In the data rows, zero lies at 4.5, halfway between 4 and 5.
Here are some points, one per row:
[3 4 0 4 3 3 2 3 3 7 4 4 3 6 6 8 7 3 3 4 4 5 4 2 2 5 4 4 9 5 3 4 4 5 3 3 4 5 5 4 2 4 6 4 1 4 2 4 3 3 2 4 4 5 4 5 5 5 4 4 5]
[7 2 6 5 3 2 3 4 5 8 5 2 5 7 8 0 8 3 4 5 5 1 5 7 2 5 0 2 4 8 7 2 8 4 6 0 2 4 9 7 4 1 4 5 8 6 1 3 4 7 1 3 4 4 7 5 3 7 6 7 4]
[2 5 3 3 5 5 6 4 5 3 5 5 3 3 2 4 5 4 5 3 4 4 7 3 7 1 5 5 0 4 3 6 4 3 6 2 5 5 6 7 3 6 5 5 4 5 2 5 4 4 5 5 5 4 4 6 5 5 2 3 4]
[3 4 8 8 5 5 4 6 7 4 4 5 4 3 5 5 5 7 6 4 3 5 4 6 7 3 4 7 7 4 4 5 5 6 2 6 5 7 6 4 4 4 5 7 2 8 5 3 8 4 2 5 7 6 5 4 2 5 9 2 3]
[3 4 7 0 3 6 5 4 5 6 4 5 5 6 4 2 4 7 7 3 4 5 4 3 4 6 6 1 4 5 4 5 5 8 4 3 5 3 5 3 3 5 5 8 3 1 6 5 7 4 5 4 7 1 2 5 3 7 5 5 6]
[5 6 4 2 8 7 7 6 3 5 4 6 4 2 1 3 9 5 3 5 4 5 3 6 7 4 3 4 6 7 5 6 5 3 5 5 7 4 2 5 3 5 4 3 4 5 0 4 4 5 7 7 7 3 4 1 5 6 4 7 4]
[3 5 5 5 5 2 6 4 6 4 5 4 7 6 5 8 5 3 7 3 5 3 3 2 9 7 4 5 6 6 4 4 4 6 4 3 4 5 5 2 6 3 6 6 6 7 5 5 6 3 5 5 5 7 3 3 2 5 4 4 5]
[4 4 7 1 4 6 5 2 7 3 4 5 2 5 5 4 3 1 7 8 4 6 4 3 4 4 3 5 7 3 4 4 3 6 4 3 4 5 5 5 6 6 5 7 5 3 5 5 5 5 6 4 8 2 5 3 6 1 8 5 4]
[6 3 1 5 4 2 4 4 6 3 3 5 3 5 3 5 2 6 3 4 3 6 6 4 6 3 4 1 0 5 5 4 5 6 1 4 5 3 3 4 5 5 3 4 3 5 5 5 5 5 6 4 5 4 7 4 4 3 3 7 6]
[4 4 5 1 4 1 4 7 3 4 4 4 4 4 2 3 4 4 5 6 5 5 3 5 4 3 5 5 4 6 4 4 4 5 6 6 4 4 4 6 0 5 4 4 3 6 8 5 3 4 5 4 0 4 8 5 3 3 8 4 4]
[4 6 6 7 4 4 5 5 7 6 5 5 8 7 4 5 3 5 7 4 4 4 4 4 2 4 5 5 7 3 4 5 5 4 4 8 5 7 4 2 2 6 5 7 6 8 1 5 7 4 6 5 6 7 8 5 3 6 5 5 6]
[4 4 4 3 3 4 5 6 3 6 5 4 4 1 7 3 4 7 4 3 5 5 4 3 2 8 5 7 2 5 5 4 4 3 5 2 4 7 3 2 6 6 4 4 9 4 3 4 6 4 2 5 1 4 4 3 5 3 3 3 4]
[8 3 5 5 2 3 2 4 5 4 4 2 4 4 0 9 8 3 5 3 4 2 4 7 3 4 9 5 4 7 7 3 2 4 6 8 3 5 1 7 3 2 3 5 8 2 9 5 5 7 1 2 7 5 3 6 4 2 6 8 4]
[2 5 7 8 5 5 4 5 4 1 5 6 2 7 3 4 2 0 3 3 4 6 5 5 3 8 5 4 4 9 3 5 6 3 3 4 6 6 4 5 3 6 4 3 5 4 5 4 3 3 4 5 4 4 6 3 5 6 2 4 5]
[4 7 5 6 6 5 7 2 4 6 5 5 3 4 9 5 9 5 4 4 4 5 5 5 7 5 6 5 2 5 5 8 6 4 6 6 7 4 3 7 4 6 4 4 1 5 7 6 2 6 5 7 5 5 6 2 7 4 5 5 7]
[4 7 2 6 7 4 7 4 3 9 4 6 5 5 6 5 5 3 4 5 5 7 3 7 5 4 6 3 5 7 3 6 5 5 7 3 6 5 5 6 6 7 6 4 6 5 8 5 6 3 6 6 6 6 7 8 7 6 4 5 4]
[5 4 2 5 5 5 6 6 4 6 5 5 7 1 4 2 3 7 4 6 6 3 5 3 5 6 3 6 4 7 4 4 4 3 4 6 4 9 4 3 6 3 6 5 3 3 6 3 0 5 4 3 5 3 5 8 5 2 3 3 5]
[3 3 4 6 4 4 3 7 2 6 4 4 5 4 7 3 6 3 4 4 4 3 3 5 5 8 4 5 1 0 3 3 3 3 3 5 3 4 6 3 3 5 4 3 3 4 5 5 4 4 6 3 5 5 3 6 4 6 5 6 3]
[4 5 2 6 5 4 4 6 7 3 5 5 5 5 4 4 2 5 4 3 7 3 4 4 4 5 4 4 6 1 4 4 3 4 7 4 6 0 4 5 4 5 4 5 5 3 5 5 5 4 4 5 9 2 5 3 4 3 7 4 3]
[3 4 8 3 5 3 6 2 6 4 5 4 9 6 3 5 5 6 3 2 4 5 6 5 2 4 3 3 7 2 4 5 1 4 4 6 4 3 3 6 8 5 6 3 4 0 4 5 4 3 4 5 4 4 6 4 4 2 6 5 4]
[6 4 5 4 4 6 5 4 5 4 5 4 9 4 4 5 2 0 3 6 5 5 3 5 7 1 5 3 4 5 7 5 5 2 3 3 4 4 4 3 5 5 4 3 3 4 4 5 5 6 3 4 1 5 4 5 5 5 4 4 5]
[6 4 4 6 4 4 4 7 4 1 0 4 5 2 6 5 5 8 4 9 0 4 9 4 6 4 6 3 7 6 6 4 3 3 4 5 5 1 5 4 7 4 0 4 9 3 3 8 4 6 5 4 4 5 5 8 5 4 5 1 8]
[4 4 3 4 4 4 4 1 3 0 5 4 6 4 5 7 4 7 4 6 4 4 3 5 0 2 5 6 3 3 5 3 5 4 4 4 4 5 5 5 3 2 4 3 4 6 6 6 4 5 6 4 5 3 3 4 4 7 3 4 3]
[4 4 6 5 5 3 7 2 5 6 4 5 2 8 4 2 6 4 4 6 6 5 3 4 5 4 5 5 7 0 4 5 3 7 3 4 5 5 5 3 3 4 2 5 4 4 6 4 5 4 3 4 6 7 4 3 3 5 0 2 3]
[5 5 6 1 7 5 4 3 6 2 5 5 5 4 6 8 4 4 7 5 5 4 4 5 3 4 4 4 4 4 3 4 5 8 4 5 4 3 4 3 3 4 3 6 3 2 3 2 6 3 5 5 5 1 6 6 4 5 4 2 4]
[7 4 3 5 3 4 3 7 3 4 9 4 3 5 5 4 5 8 4 9 9 4 9 4 4 6 3 7 3 7 6 4 4 6 3 5 4 5 5 4 6 5 9 4 8 4 5 1 5 6 4 4 4 5 4 4 5 6 3 4 9]
[4 4 5 7 6 6 2 6 5 3 4 4 9 4 3 2 5 4 6 3 5 6 4 1 2 5 5 7 5 6 4 5 6 8 4 4 5 5 4 6 7 5 3 6 2 7 5 4 6 4 6 5 5 8 4 3 3 5 4 4 4]
[5 5 4 2 5 5 2 7 4 3 3 5 4 8 6 4 3 7 4 4 4 5 5 2 5 0 5 3 4 7 4 4 3 1 5 6 4 2 6 2 7 3 3 4 4 4 5 5 5 5 4 4 5 5 6 3 5 3 2 6 4]
[4 4 6 5 5 4 6 7 3 3 3 4 1 1 4 7 4 4 4 5 4 3 4 4 1 3 4 0 4 4 6 4 5 5 5 7 3 2 5 3 9 5 5 4 2 6 4 7 4 5 2 5 5 5 5 5 5 5 3 3 8]
[5 3 3 5 5 5 4 5 3 4 4 4 3 9 4 5 4 4 4 4 4 3 4 7 5 2 5 4 4 4 5 4 5 6 7 7 3 6 0 8 6 4 5 5 7 4 5 6 5 5 4 4 4 3 0 6 3 4 7 5 4]
[4 6 5 3 5 5 5 5 5 2 4 6 5 2 6 3 2 4 6 5 5 7 5 9 5 5 3 4 5 6 4 6 0 7 8 6 6 4 6 7 2 5 3 6 5 6 1 4 5 4 5 6 3 4 0 5 7 1 4 9 4]
[5 4 4 7 4 8 4 4 2 1 6 6 5 4 5 5 5 7 5 5 5 6 3 4 9 5 5 1 3 0 4 4 5 4 7 3 5 6 6 6 2 5 5 6 4 3 4 5 4 3 5 4 2 7 8 4 7 5 4 6 2]
[4 7 2 4 8 8 7 4 6 5 4 6 2 5 4 5 7 3 4 4 4 5 5 4 1 4 5 3 3 3 3 7 6 3 2 4 6 4 6 4 4 5 5 5 7 5 8 5 4 4 6 7 0 5 3 4 5 5 5 5 3]
[5 5 7 3 5 2 2 7 5 9 6 3 3 6 3 6 3 8 4 6 6 4 6 4 5 8 5 5 4 1 6 5 7 2 4 2 5 7 4 6 6 4 4 3 3 6 3 2 3 5 4 5 4 5 2 7 6 4 5 4 6]
[5 5 4 5 3 8 3 2 3 9 4 5 6 3 3 7 2 4 3 3 5 6 5 5 7 6 3 6 4 3 4 4 6 6 4 9 4 2 6 4 2 5 5 3 5 5 5 5 4 5 4 5 3 4 6 4 6 5 2 2 2]
[5 4 3 3 4 3 5 1 4 1 4 4 1 5 4 2 5 3 4 2 5 4 4 5 4 7 4 8 4 4 6 4 6 2 7 4 4 4 4 2 5 3 6 4 3 5 3 3 4 5 4 4 4 7 6 8 4 7 7 5 4]
[5 4 5 4 3 5 3 7 2 5 5 4 2 1 6 4 2 3 3 1 4 4 5 3 6 3 5 7 9 0 4 4 5 4 3 2 4 7 4 5 5 4 5 3 7 5 5 3 4 5 6 4 4 4 6 5 5 6 3 6 6]
[5 4 3 7 4 4 6 2 3 8 4 5 3 3 4 4 1 4 5 5 4 4 4 5 4 5 6 5 4 7 3 4 5 4 4 5 4 4 6 5 7 5 3 4 2 3 3 4 4 4 7 3 2 6 3 0 5 5 6 3 3]
Along one direction, these points spread out more than along any other. Take the direction at right angles to it along which they spread out most. Then take the direction at right angles to both along which they spread out most. Go by this last direction. How many in every 100 of the points above lie lower along it than each point below? Answers are rounded to whole numbers. More than half of the points above lie lower than the first one.
[3 4 8 3 5 3 6 2 6 4 5 4 9 6 3 5 5 6 3 2 4 5 6 5 2 4 3 3 7 2 4 5 1 4 4 6 4 3 3 6 8 5 6 3 4 0 4 5 4 3 4 5 4 4 6 4 4 2 6 5 4] 63
[4 7 2 4 8 8 7 4 6 5 4 6 2 5 4 5 7 3 4 4 4 5 5 4 1 4 5 3 3 3 3 7 6 3 2 4 6 4 6 4 4 5 5 5 7 5 8 5 4 4 6 7 0 5 3 4 5 5 5 5 3] 13
[5 4 4 7 4 8 4 4 2 1 6 6 5 4 5 5 5 7 5 5 5 6 3 4 9 5 5 1 3 0 4 4 5 4 7 3 5 6 6 6 2 5 5 6 4 3 4 5 4 3 5 4 2 7 8 4 7 5 4 6 2] 24
[4 4 6 5 5 3 7 2 5 6 4 5 2 8 4 2 6 4 4 6 6 5 3 4 5 4 5 5 7 0 4 5 3 7 3 4 5 5 5 3 3 4 2 5 4 4 6 4 5 4 3 4 6 7 4 3 3 5 0 2 3] 87
[8 3 5 5 2 3 2 4 5 4 4 2 4 4 0 9 8 3 5 3 4 2 4 7 3 4 9 5 4 7 7 3 2 4 6 8 3 5 1 7 3 2 3 5 8 2 9 5 5 7 1 2 7 5 3 6 4 2 6 8 4] 55
[4 6 5 3 5 5 5 5 5 2 4 6 5 2 6 3 2 4 6 5 5 7 5 9 5 5 3 4 5 6 4 6 0 7 8 6 6 4 6 7 2 5 3 6 5 6 1 4 5 4 5 6 3 4 0 5 7 1 4 9 4] 21
[3 4 0 4 3 3 2 3 3 7 4 4 3 6 6 8 7 3 3 4 4 5 4 2 2 5 4 4 9 5 3 4 4 5 3 3 4 5 5 4 2 4 6 4 1 4 2 4 3 3 2 4 4 5 4 5 5 5 4 4 5] 76
[4 5 2 6 5 4 4 6 7 3 5 5 5 5 4 4 2 5 4 3 7 3 4 4 4 5 4 4 6 1 4 4 3 4 7 4 6 0 4 5 4 5 4 5 5 3 5 5 5 4 4 5 9 2 5 3 4 3 7 4 3] 66
[6 4 4 6 4 4 4 7 4 1 0 4 5 2 6 5 5 8 4 9 0 4 9 4 6 4 6 3 7 6 6 4 3 3 4 5 5 1 5 4 7 4 0 4 9 3 3 8 4 6 5 4 4 5 5 8 5 4 5 1 8] 0
[6 4 5 4 4 6 5 4 5 4 5 4 9 4 4 5 2 0 3 6 5 5 3 5 7 1 5 3 4 5 7 5 5 2 3 3 4 4 4 3 5 5 4 3 3 4 4 5 5 6 3 4 1 5 4 5 5 5 4 4 5] 29
[2 5 7 8 5 5 4 5 4 1 5 6 2 7 3 4 2 0 3 3 4 6 5 5 3 8 5 4 4 9 3 5 6 3 3 4 6 6 4 5 3 6 4 3 5 4 5 4 3 3 4 5 4 4 6 3 5 6 2 4 5] 42
[2 5 3 3 5 5 6 4 5 3 5 5 3 3 2 4 5 4 5 3 4 4 7 3 7 1 5 5 0 4 3 6 4 3 6 2 5 5 6 7 3 6 5 5 4 5 2 5 4 4 5 5 5 4 4 6 5 5 2 3 4] 11
[5 3 3 5 5 5 4 5 3 4 4 4 3 9 4 5 4 4 4 4 4 3 4 7 5 2 5 4 4 4 5 4 5 6 7 7 3 6 0 8 6 4 5 5 7 4 5 6 5 5 4 4 4 3 0 6 3 4 7 5 4] 50
